rotation ticks, each row followed by its count of ticks
The counts run from 0 to 119.
[  9  28  10  17   6 -13 -19   0 -12   7 -10  13  20  24  22  -2 -23   1
 -23 -18  -9   3 -48   6 -11 -47  -5 -41  26   9  21 -17   8 -60  23 -11
 -12]
3
[-29 -31  -6 -10   6 -16   1   3   4 -15  27 -24  32  -3   9  50   9   7
 -26 -19  17   5   1   1  54 -28  -1 -16  14  56 -47   7  -7  -5  11  -2
 -15]
64
[ -5 -18 -17  19 -33  -1  23 -15  28 -20  13 -40  -3  30  -8   9  40 -30
  10  35  13   7  39 -25  31  -5  10  29 -14  -1  -1  25 -22  45 -30  17
   4]
44
[-17  35 -14  61 -21  15  29 -40 -27  -9 -13 -22  12 -28  36  -2   5 -28
  -9  15   4  18 -17 -14  15 -17 -16  18 -19 -35  18 -12 -37 -21 -30 -21
  -9]
117
[-22 -34 -15  34  24  18 -36  -2  45 -47   8 -18  35 -24 -19 -16  28   6
  12  15  18  27   8   5   4  -7 -19  13   3  21 -24   5 -43   6  34  12
  20]
51
[-25 -37   1 -15  -8 -13  10   5  -3 -21  23 -24  26   3  13  56   7   8
 -27 -30  16  -1  13 -17  63 -25  -4 -10   3  43 -39   7   2 -12   6   3
 -11]
65
[  7 -17  41  -5   7   4  -5  -6 -39   1 -18  37  11  12  16   4 -10 -16
 -15  11   9  23  23 -10  -8  40 -16 -18 -58   4  21 -40  -9 -13 -34  24
  41]
99
[-25  15 -39  31 -15 -14 -19  -4   2  30   5  32 -10   0  -3   7  -4 -10
   5  24 -12  19   8  12   4 -31 -11  30 -61   7  42  -3 -47  19 -23  14
  26]
112
[ 16  49   0  46  -2   4  -3 -12  11   4 -25   1 -26  37 -17 -13  14 -30
  -7  39  16  23 -13 -17 -53 -17  17  -9 -14 -25  29 -10   3  -1 -22  -2
   5]
25
[ -5  25  -4  -3  -6 -14 -16  27  -5   4 -11  21  29  15  19 -35 -26   8
 -38  13 -29 -12 -28  19  -4 -42 -19 -19  18  -8   7 -12  12 -63  34  -7
  -4]
1
[-14  -9   3  38   5  18   4   5  32 -38 -13 -35  23 -31 -10 -24  37 -18
 -14  47  29  18  27 -20  -2  11 -18  24 -16 -28 -34  -7 -15  16  12 -11
  -4]
48
[ -8  -3 -21  23 -10  -2  -7  38  39   3  23 -13  -5 -23  -9  12  43 -14
 -20  -4 -10 -14  -2 -30   1 -42   2  30   2 -10 -35  22  14  -3  30 -56
 -16]
58
[  6 -13  16 -13  -4   9  -7   0 -31  -5 -14  43  15  31  12 -27  -9 -10
   2  28 -26   9  30  -5  -7  33 -30   5 -47  -7  37 -21 -17 -16 -26  30
  50]
101
[-13 -23   1  44  17  20 -12  13  37 -38 -13 -27  31 -39 -11 -23  38 -12
 -12  43  28  21  19  -7  -7  14 -19  20  -9 -13 -37  -4 -23  10  23  -5
   4]
49
[-23  24 -47  26 -25 -12  -3  -8  -6  19   5  20  -1   2   7   3  -8 -16
   2  34 -15  10   8  10  16 -37 -14  35 -53  -3  35   2 -44  11 -26  14
  24]
113
[ 22 -33  30 -19  11   3   0  46  19 -12  -1  -1  54   9  24 -17  22   3
 -20  11 -27 -24  -5 -14   2   5  -8 -18  47  18 -27   3  17 -14  38 -23
   4]
71
[ 23  12 -15  14 -19   2  -3 -13  -8 -12 -14   5  26  45   3 -57   1 -26
   5  27 -33  -3   2 -11 -36  -9 -10  -2 -18 -23  46 -10 -17 -24 -21  25
  24]
104
[ 24  53   1  32  -9   6  -1 -14  13   0 -26   2 -17  53 -11 -29  14 -31
  -1  39   0  14  -9 -21 -44 -21  14 -10  -1 -28  36  -6   3  -9 -21   5
  11]
24
[ 21  42  -4  19 -20   6   4 -11  12   1 -15   6 -15  69  -9 -40   6 -28
   6  38 -16   8  -6 -16 -35 -19   3  -6   2 -29  43   2   3 -11 -20  14
  27]
23
[-17  42 -33  51 -27   2  36 -37 -22  -4  -5 -20  13 -11  27  -1   6 -26
  -8  23  -2  10  -4  -8  24 -31 -12  19 -21 -26  15  -7 -36 -18 -27 -10
  -3]
116
[ 18   4  49   2  12  -6   7 -20 -45   3 -27  10  23  19  20  17  -3 -21
 -29  17  23  18   3 -11 -17  24   7 -41 -34  12  19 -43   0  -2 -47  18
   9]
97
[  9  46  11  50  10  12 -12 -13  11  13 -27   9 -26  17 -19   0   8 -31
  -9  30  29  32 -16 -17 -54 -17  16  -7 -29 -15  24 -19  -3   6 -23  -5
   7]
26
[  2  12  27 -12  -5 -14 -13  26 -17  47  10  64 -27  35  34  41 -14   4
 -14  -9 -23   2  -9  -7  16 -15 -12 -10 -15  23  37 -12  18 -15 -14 -23
  24]
8
[ 10   6  11  57  22  59  20 -28   9  -2   3   7  11 -24  25   6  46 -19
  24  12   4  22  -3 -28  -9  10  -9  18   2  -1   5   3 -32  16 -32 -43
  21]
38
[ -3 -26 -14  13  -7  11   6 -21  33  -6  18  -8   7  21   0  23  38 -17
  35  27   1  12  22 -14  28   0  -1  18  -4  32  12  21 -45  56 -31  11
  29]
42
[-15  10   6 -35  -6 -33 -22  69   1   9  -4  27  15  17 -17 -12 -16   4
 -53  22 -24 -11  15   5 -21 -18 -14   2 -28  -3 -29  -8  43 -28  24   4
   6]
80
[ -6 -17 -36  17 -19   2 -13  11  41 -23  31 -25 -16  -3 -22  12  35 -20
  -5 -34  -6  -8   8 -44  14 -52  -2  24  -9  -7 -22  35   6 -22  24 -24
 -12]
56
[-11   1 -11  21  17  -5  -8  41  31   9  17 -10  25 -41   4  16  30   0
 -32  11   1  -6 -21  -4   0 -34   4  14  19  23 -46  14   3  23  31 -52
 -19]
60
[  4  29   0  13   3 -13 -15  14 -14   2 -12  13  31  22  20 -17 -25   5
 -33  -2 -22  -2 -42  15 -11 -48 -10 -30  28   1  11 -18  11 -62  27  -8
 -11]
2
[  6   7  23  -6  22   4 -14  -1 -34   3   7  46   6  14   2  31 -13  -1
 -18 -54 -13  10 -18 -17 -15 -31  -4 -35 -15  26  12 -18  24 -61  -9  -4
  11]
87
[ -7 -12  -4  27 -25   8  27  -1  27 -33  -6 -49   2   5  -8  -6  43 -33
 -14  39  25   5  39 -35  20   7   0  29 -23 -31 -23  11  -5  26  -6  -4
  -9]
46
[ 20  11   7  50   6   1 -31 -17   4  14 -16  16 -16  -6  -5  -4  13 -32
   0   7  16  23 -20 -18 -54 -18  10  -9 -48 -12  48 -27 -25   5 -18   0
   2]
108
[ 25  35  22 -12  -7 -16  27   8 -33  28 -15   7  40  37  30   2  -7 -26
 -34  34 -21 -14 -19   3 -20  -8  22 -27   2  23  14 -15  12  10 -48  -2
  -1]
94
[ -1  32   4  -6  24 -11 -14  13 -26  -5  -8  16  51  18  -6 -11 -19   3
 -38 -10 -10   4 -34  20 -28 -42  -4 -42  13  23 -10 -23  18 -57  12   8
  -3]
84
[  4  -7  50   4  14  26 -12  -6 -19  -6 -24  49 -10  37  16  -4 -11   5
  11  16   8  34  16 -10  -6  37 -33 -17 -19   1  39 -30  -8 -28 -16  15
  53]
18
[-28  36 -54  33 -32 -12  11 -18 -15  10  -3   3   9   3   7   3   0 -16
  -3  29 -16  11   0   7  24 -41 -10  31 -39 -12  29   3 -42   5 -33  13
  11]
114
[ -3  35  -8  53   5  47  39 -37  -8 -17  -4  -9  11 -11  19  -5  38 -28
  16   9  -1  13  -4 -31   3  -3 -11  25   0 -22   4   2 -18 -16 -37 -33
  10]
36
[ -3  42   7  55  23  17 -18 -11   7  12 -22  19 -30   1 -19   6   9 -22
  -6  35  30  37 -13  -3 -51  -8   4   0 -42  -3  19 -19  -6   9 -23  -8
  10]
27
[ -3  -8 -24  22 -19   1 -11  28  40  -8  23 -18 -13 -12 -13  12  47 -20
 -18 -17 -12 -10   2 -41   6 -43   0  30  -5 -12 -30  27  11 -13  28 -45
 -16]
57
